In the rows, 128 means zero.
These are runs of 7 systems, one row a step. Runs of the same system follow the same rule from any start.
trace 1, B, 11 rows:
[[130 156 170 128 147  96 104 120 154 155 136 149 175 140  79  56 112 141
   95 117]
 [106 123  64 121 101 184 138  95 114  88 128  86 102 139 136 124 106  96
  112 166]
 [133 133 169 141 172  90 148 156 104 145  87 144 152 110 176 175 115 142
  143 155]
 [122 142 151 132 114 131 101 106  95 153 137 114  79 144  66 128 169 135
  116  52]
 [125 101 103 121 103 158 166 124 192  75 157 140 175 119 155 128 170 142
  149 150]
 [171 129 146 131 160  94  88 150 113 154 119 110 125  87 101  84  71 138
  117 162]
 [107 151 112 105 152 193 136 103  99 121 134 170 101 170 131 144 120  65
   98 104]
 [ 80 140 161 156 113  78 160 117 137 128  94  92 181 143 147 141 145 178
  129 149]
 [175  97 107 126 113 139 102 140  91 131 142  85  54  76 105 156 148 132
  156 109]
 [144 131 156 108 165 143 144 143 172 124 155 214 175 130 136 113 151 118
  131 110]
 [109 144 122 135 106 115 104  96 131 129 125  77 142 144  82  61  88 139
   91 152]]
trace 2, D, 11 rows:
[[116 105 111 110 149 143  94  96  70 132 125  97  96 148 122 194  76 104
  100 103]
 [128 160 143 158 112  86 176 133 160 166 155 127 116 107 158 152 192  95
  141 101]
 [156 110 102 118 118 123  95 158 167 109 114  97  95 150  92 109 114 208
  158 111]
 [142  87 113 107  98 126 150 111 152 109 141 204 142 110 132 128  92  63
  120 151]
 [ 82 144 163 154 154 130  85 166 125 171 152 123 138 170 148  91 126 152
   84 170]
 [118 118  79 136 108 150 132  97  76 132 104  97 101 134 135 193  93 115
  121  77]
 [135 146 174 119 120  58 153 145 168 159 132 127 106 105 161 133 184 107
  178 128]
 [163 103  95 119 142 142  93 142 176 102 159 124 102 154  66 122 105 180
  114 107]
 [118 109 101 147  68 138 165 123 138 129 129 198 161 113 152 102 107  84
  115 156]
 [ 85 128 169 117 158 118  65 158  96 165 116  92 118 167 155 111 105 153
  117 170]
 [135 126  97 135 132 130 148  87 108 137 149 114 101 121 126 213 116  79
  105  69]]
trace 3, A, 11 rows:
[[119 122 135 139 161 138 109 189 106 160 122 143 109 133 204 155 122 130
  141 168]
 [112 135 138 136 119 103 100  92 107 177 143 112 121 147  91 148 116 112
   92  40]
 [119 129 104 112  77 118 157 124 202 105 142 102 122 124 162 102 177 120
  177 139]
 [188 118 111 136 165 110 101 182 139 135 109 133 107 118 109 127  68 172
  130 152]
 [101 113 146 118  94 144 133 100  98 134 140 207 109 156 104 122 111  62
   92 127]
 [ 65 134 134 151 118 117 127 145 155 139 127  86 163 173 182 135 147 178
  125 152]
 [169 105  94 140 114 103 109 121 100 157 141  66  81  70 120 169 103 110
  133 101]
 [145 152 141  88 138 129 134 149 175 146 138 196 105 148 141  94 158  91
  165  89]
 [119 120 121 145 108 107 125 122 169 102 115 118 153 171  73 100  86 194
   95 148]
 [126  86 105 142  90 145 142 139  93 119 135 138  88  97 166 149 115  79
  123 199]
 [103 152 157 128 172 121  92 165 115 190 128 141 133 166 168 141 125 139
  121  79]]
trace 4, N, 11 rows:
[[122 174 129  86 123 104 141  93 162 109  79 130 132 162 101  61  99 114
  148 123]
 [108 120 126 136 138 126 159 124 131  80 118 109  74 161 121 171 117 133
  112 205]
 [134 112 152 191 130 138 122 166  62 168 133 170 123 103 129 164 145 143
   95 129]
 [104 109 127 107  84 153  90 108 111 150 147 125 156 130 133 107 166 137
  150  45]
 [146 120 116  92 151  99 133 102 203  99 154  71 172 104 148 126 116 117
  149 143]
 [173 176 120 133 175 127 145 152 126 129 107 144  81 113 105  89  90  99
  115 176]
 [ 85 138 142 132 110 157 152 128  90 109  77 186 107 193 116 140 128 150
  119 126]
 [ 89  70 157 155  88 102 115 111 109 139 158  89 141 119 124 182 160 157
  105 131]
 [176 114 101 131 150 158  91 148 126 164 184 106 135  61 151 122 148 108
  135  98]
 [146 170 120  84 149 123 141 114 171 121  91 158 174 141 130  67  99 120
  158  95]
 [105 137 136 111 121 103 151  99 149  82 104  99  81 168  93 124 104 125
  117 195]]
trace 5, A (11 x 20):
[[137  99 144 121  82  57 143 131 209 125 135 153 153 130 114 103 118 143
  149 141]
 [132 115  86 144 121 157  94 172 136 133 150 127  72 151 124  98  87 125
   97 199]
 [102 115 113 143 106 118 141 130 110 162 106 181 143 155 172 172  79 103
  113  94]
 [ 81 140 160 124  94  68 103 122 149 170 137  69  92 160 139 115 149 128
  138 123]
 [175 102  55 136 112 135 131 156 186 119 158 106  76 121 134 171 124 144
  148 100]
 [154 118 145 129  98  83 120 158 151 168 114 205 130 118 113  77  98 117
  139 127]
 [ 72 108 110 109 103 154  93 124 143 111 132 126 103 212 123 107  87 134
   97 163]
 [119 104 107 171 106  88 158 139 143 155 142 115 136 116 183 198 107 112
  116 149]
 [130 156 131 129 110 109  87 154 109 200 128 105  54 138 136  98 139 107
  146  85]
 [135  97  95  98  93 116 139 120 205 103 135 143 124 171 118 147 117 151
  155  75]
 [145 102 137 153  96  81 124 166 171 139 148 144 117 111 117  90 105 133
  117 201]]
trace 6, D, 11 rows:
[[112 132 127 113  95  94 127 159 141 124  55 120  92 173 142 114 100 179
  179 141]
 [138  68 153 101 124  94 117 108 141 114 164 159  93 127  96 183 105  87
  104 147]
 [115 128 111 187 110 149 115 175 155 174 193 149 133 138 145 112 167 142
   88 121]
 [119 113  78 116  84 129  98 134 108 146  75  95 128 143 160 118  66 151
  161  90]
 [129 130 157  81 151  67 142 112 175 136 144 130  94 132 152 154 113  54
  143 154]
 [137 142 107 181 145 127 134 163 172 137 165 134  90 170  88 143 136 169
   76 122]
 [115  86  92 146  28 132 139 132 100 132  89 166 111 129 132 123 110 137
  150 116]
 [107  84 176  80 141  91  73 150 145 153 154 123 126 135 169 135 121 113
  149 154]
 [148 144  78 157 156 142 122 123 160 161 187 110 118 140 117 153  98 108
   71  82]
 [111 165  97 149  69 109 172 147 148 144  75 138 100 155 165  96 127 128
  168 128]
 [126  80 164  87 136  83  98 137 142 107 109 124  85 158 108 165  93 153
  142 160]]
trace 7, R (11 x 20):
[[119 159 151 123 178 111 123 100 158 150 167  71 187 115 143 134 156 124
  115  86]
 [170 176  86 139 135 129 183 100 140  91 101  83 102  98  97 123 130 123
  144 120]
 [136 134 167  94 145 138 137 153 113  86  66 174 100 145 115 100 138 161
  170 169]
 [101  83 178 141 137 153  91 117  80 115 159 152 142 140  77 146 133 154
   69 152]
 [107 124 112 172 105 167 128 120  93 153 166  93 169  76 173 124 175 116
  112 129]
 [152 173 126 105 171 109 122 117 131 153  96  83 166 103 148 113 120 141
  168  65]
 [146 153 152  84 158 110 166  77 147  72 114 115  94 134  73 132 132  98
  137 141]
 [123 128 141 161 133 158 154 164 125  84 114 155 112 144 108 114 159 185
  115 202]
 [120  85 147 147 108 168  77 136  34 150 117 147 152  99 118 128 114 157
  110 119]
 [102 127 166 105 145 130 109  92 119 154 171  94 177  96 164 129 174  86
  130 101]
 [155 187  99 149 172 115 165 109 173 118 126  67 146 115 112 127 132 147
  124  99]]
trace 8, K:
[[132 137 124  84 168 143  71 120 119 130 124  86  77 171  89 119  93 141
  121 102]
 [122  96 116 153  94 127 194 107 152 103 152 173 156 107 147 185 146  92
  112 142]
 [133 163 146 148 144 111  85 181 126 172 113 101 113 135 121  56 121 173
  130 153]
 [124  87 100  85 111 165 125  87  94 101 122 143 111 133 130 187 109  94
  141  76]
 [119 140 177 153 139  64 151 142 183 147 153 123 165 114 145 114 156 131
  120 177]
 [155 142  67 136 131 185 100 144 104 130 128 108  66 144  95 115  98 144
  117  96]
 [108  96 167 105  92  97 165 109 126 115 101 184 174 108 163 145 134  97
  160 141]
 [124 148 152 136 176 111  78 148 148 152 162  73  96 163  97 110 118 160
   90 148]
 [143 103  67 149  78 175 168 117 105 114 132 162 126  98 144 169 133 104
  133  90]
 [120 148 194 104 142  59 108 146 150 157  94 122 152 128 145  70 128 143
  160 160]
 [135 110  86 114 145 174 113 101 126 102 162 108  76 161  89 179 106 115
   91  99]]
trace 9, R:
[[127 134 168 141 145  87 136  98 118 114 109  70 194  85 109 117 128 169
  128 157]
 [163 162 127 113 185 185 117 130  81 114 133  92  77  97 107 118 157 114
  131 140]
 [115 153 178 132 145 143 173 106  98 100  87 180 190 128 109 126 166 157
  133 111]
 [106 114 152 131 113 131  92 103  85 112 128  48 129 114  89 106 149 170
  119 154]
 [171 131 135 123 189 178 139 133  99 106 147 126 150  64 148 150 168 125
  144 133]
 [124 184 175 137 145 120 139  97  98 138  96 133 174 117  77  67 147 140
  115 105]
 [106 123 124  92 141 175 127  91 101  64 113  61 129 137 124 140 148 147
  142 155]
 [164 137 180 156 179 115 149 148  93 121 114 139 154  63 114 145 159 157
  127 160]
 [117 154 151 124 127 183  97 105  67 134 131 119 118 124  75  74 173 134
  113  89]
 [110 113 137 108 141 148 151  92 129  72 115 101 211 108 151 151 155 157
  147 133]
 [164 163 164 146 176 108 118 132  91 135 121  73 121  73  87  98 132 140
  117 159]]
trace 10, N:
[[132 143 152  93 203 145  58 140 140 140 156  99 137 148 112  82 115 146
  110 130]
 [136 162  95 136 138 158 190  69 118  93 112 135 155 117 108 137  99  80
   95 123]
 [ 96 162 171 144 133 112 142 150  93 133  78  87 105 136 151 116 170 170
  161 171]
 [157  81 144 119 154 155  97 115  81 104 141 142 113 113  73 189 129 153
  113  91]
 [124 129 149 148 103 147 147 118 144 130 167 151 194  82 131  73 189 111
  118 136]
 [125 139  99 110 160 152  79 132 131 118 111  60 145 153 127  90  79 175
  130 136]
 [133 144 152 105 162 126 172  78  84  97  98 149 133  99 125 161 107  61
  115 153]
 [105 176 172 169 146 132 136 153 118 143 133 119  98 154 103 113 195 171
  114 128]
 [150  70  90 142  93 165 123 110  92  89 120 116 153  97  99 172 119 179
  131  95]
 [125 120 188  98 142 121 105 131 124 137 150 131 173  81 152  72 165 105
  150 169]
 [134 167 104 120 194 169 107 116 145 116 142 107 129 170  88 105  92 138
   83 108]]
trace 11, K (11 x 20):
[[180 175  89 128 184 140 160 159 138 113  81 129 102 126 142 142 106 145
  162 120]
 [125 121 180 113  97  94 156  96 102 106  93 179  99 134  58 123 137 114
  126 128]
 [ 87  91 135 136 113 165  95 155 151 110 174 120 132 171 135 122 159 177
  104 172]
 [158  94  99 159 119 149 100 132  90 162 145 119 186  65 138 137 101 139
  113  87]
 [117 183 153  83 162 112 130 108 129 155 120 105 122 120 168  93 140  51
  157 119]
 [138 159 105 131 170 113 179 117 171  79 102 111 110 169 105 178 105 162
  119 130]
 [145 100 143 168  70 127 147 142  93 116 121 167  88  91  79 107 156 139
  119 177]
 [ 96  98 156  95 134 173  58 159 116 140 139 158 150 167 149 100 141 161
  138 111]
 [120 113 120 140 129 112 123  74 128 147 166  77 194  97 128 163 108 106
   91  86]
 [154 186 101 137 156 130 161 147 148 135 126  91  87  99 173 101 145  81
  149 167]
 [155 148 139 106 158 119 156 133 119  99  56 182 108 159  88 147  98 163
  149  99]]
trace 12, M, 11 rows:
[[112 127 181  95 125 160 101 114  91 120 144 182 119 129  86  66 165  96
  118 134]
 [ 78 118 109 141 133 155 132 110 157  96 139  98 196 171 153 144 117 170
   97 148]
 [163 125 117 161 140 115 132 121  64 151 119  86 121  50 129 155 103 101
  120 144]
 [127 177 166  73 186 150 122 124 125 130 123 133 104 140 139 107 182 103
  166  93]
 [129 123 135 146 113 105 169  92 179  82 131 117 175 131  69 126 140 179
  106 130]
 [139  93 108 155 104 178 118 159  76 114 134 122 106  80 147 116 140 130
  130 197]
 [122 138 162  91 204 156  89 122  90 141 114 155 169 149 132 138 100 132
  121  88]
 [ 98 151 147 144 109  99 155  62 141 129 158  75 154 116 106 118 149  88
   92 129]
 [154 142  88 141 149 156 157 164 136  98 111  82  99 104 168 156 158 159
  172 154]
 [169 120 176 105 159 126 117 122  90 116 108 185 135 103  56 113 119 143
  129 100]
 [ 63 118 147 118  97 171 117 100 132 108 166 125 156 160 129  90 164 117
   97 162]]
trace 13, M, 11 rows:
[[135 138  63 159 110 164 117 164 142 163 154 112  59 155 148 140 137 127
  125  87]
 [144 114 140 114  93  70 144 130 150 151  88 183 160 116 140 128 107 126
  170  77]
 [112 112 135 107 100  97  87 144 171 137 155 112  59 169 112  91 119 118
  126 174]
 [143 116  71 157 124 152 159 156 155 129 135 187 116 158 147 182  90 120
  106 113]
 [106 135 168 142  81  67 111 140  92 196  90 141 110 130 132 103 117 123
  136 114]
 [113  98  96  86 111 125 103 125 182 121 159  97  76 172 147 165 127 117
  145  98]
 [171 127 121 176 117  75 161 164 183 158 151 180 138 100 128 133 116 126
  115 128]
 [114 141 105 116  76 144  97 153 110 152  94 142  65 171 127  65 108 128
  150 125]
 [108  79 132  94 119  90 136 113 167 113 122 164 137 170 147 194  83 114
  126 121]
 [129 138 135 188 107  88 116 163 136 195 167 113  74 122 126 126 136 115
   91 145]
 [138 127  71 110  96 151 132 142 145 140 104 146 102 152 158 137 120 130
  175  51]]
trace 14, B, 11 rows:
[[104 119 184 130 153 105 157 105 126 117 164 108 129 105 138 183 191 102
  115 165]
 [174 163 114 174 159 151 128 159 125 136 137 102 122 100  90 115 163 192
  123  95]
 [145 120 131  82 113 165 143  92 107  89 103 174 167  94 115  86 131  99
  160 114]
 [ 99 128 187 113 183 119 100 119 120 114 149 104 141 142 113 118 119 125
   88 206]
 [145 158  85 183 151 170 158 113  79 131 125 100 119 106 111 175 123 132
   86 100]
 [111 145 172 107 117 129 143 122  94 133  85 139 166 101 165 104 188 132
  188 109]
 [146 103 165  87 167 119  97 105 143  88 159  85 112 120  66 144 142 158
  124 132]
 [166 147 101 176 145 167 179 127 132 113 159 162 142  82 111 120 141  96
   84 158]
 [106 160 150 114 149 159  97 132  68 135  68 123 167 141 144  65 109 158
  142 135]
 [105  99 152  92 145 123 134  64  87  93 131  94 125 120 114 202 128  99
  116 125]
 [147 164 152 186 163 124 162 155 138 145 162 115 129  91 128 138 204 145
  114 144]]

Which system made each run below?
trace 15:
[[136 166 158 109 192 135 131 130 120  97 107 140  64 173  70 135 134 143
  116 142]
 [100  99 141 169  77 155 168 102 101 106 139 167 151 125  99 168 178 147
   97 111]]

M
trace 16:
[[139  91  97 132 105 142 123 103 105 105 137 141 102 125  89 139  58  88
   80 171]
 [ 81 140 164 155 135 137 130 165 107 174 140 169 121 149 187 138 169 112
  117 144]]

D
trace 17, 2 rows:
[[108  89 129 129  62 133 128  99 111 145 142 183 144 134 116 143 140 107
  123  56]
 [100 105 131 121 110 107  95 150 192 141 176  79 147 137 172  96 150 142
  140 169]]

B
trace 18:
[[ 98 116 172 114  91 145 155  94 126  94 152 148 129 114 110 114 215 107
  137 143]
 [147 116 108 157 170 148  94 160 146 121 155  82 168 122 124 126 115 205
  103 145]]

N
trace 19:
[[130 115 103 196  84 101 186 124 129 135 140 128 136  88 142 170 132 112
  100 157]
 [144 147 141 114 132 127  85 186 107 169  96 127  68 134 143  81 141 151
  173 122]]

K
trace 20:
[[154  94 149 125 109 134 124 114  73 112 109  97 138  54 112 142 172 160
  171 111]
 [155 120 165  87 181 161  96 135 146 104 162 146 164 107 100  80 157 144
  130 134]]

N
trace 21:
[[114 118 155 111 116 131 108 160 178 111 136 158 139 160 117  54 145 164
  139 185]
 [130  92  94 145 145 175  95 121  80 119 144 125 152 120 120 154  59 125
   70 146]]

R
trace 22 (2 x 20):
[[131 158 124 177 158 105 163 143 120 122 103  63 123 112 146 170 130 166
  126 167]
 [167 129 146 123 126 144 135 133  68 134  98 160  89  87 100 140 165 132
  164  73]]

B
trace 23 (2 x 20):
[[104 101 165 164  98 116 126 143  74 167 124 190 133 117 140 138 119 102
   94 161]
 [ 87 123 122 130 111 140  76 134 128 184 169  82 120 159 166 134 151 130
  122  72]]

R
trace 24, 2 rows:
[[102 135 148 159 112 109 152 124 185 141 164 166 166 165 106 134 161 153
   91  87]
 [131  94  74 163  48 125 113 146 113 140 119  81 116  99 147 106 109 151
  146 148]]

M
trace 25 (2 x 20):
[[133 135  62 139 110 153 131 133 160 111 138 101  43 174 100 124 106 125
  110 144]
 [133 107 142 148 108 111 168 151 110 139  91 211 140 120 157 172 123 127
  145 119]]

M
trace 26 (2 x 20):
[[134 164 127 126 135 106 155 138 180 109 105  64 127 125 144 107 174 179
  180 130]
 [199  91 118 122 139 134 119 139 105  98 123 152  86  82  64 149  99 140
  130 129]]

A
trace 27:
[[146  72 159 120 101 119 114 112  90 129 165 115 118  50 119 143 169  97
  139 146]
 [144 172 131 133 181 163 117 149 170 148 168 137 180 125 135  75 161 143
  120  99]]

R
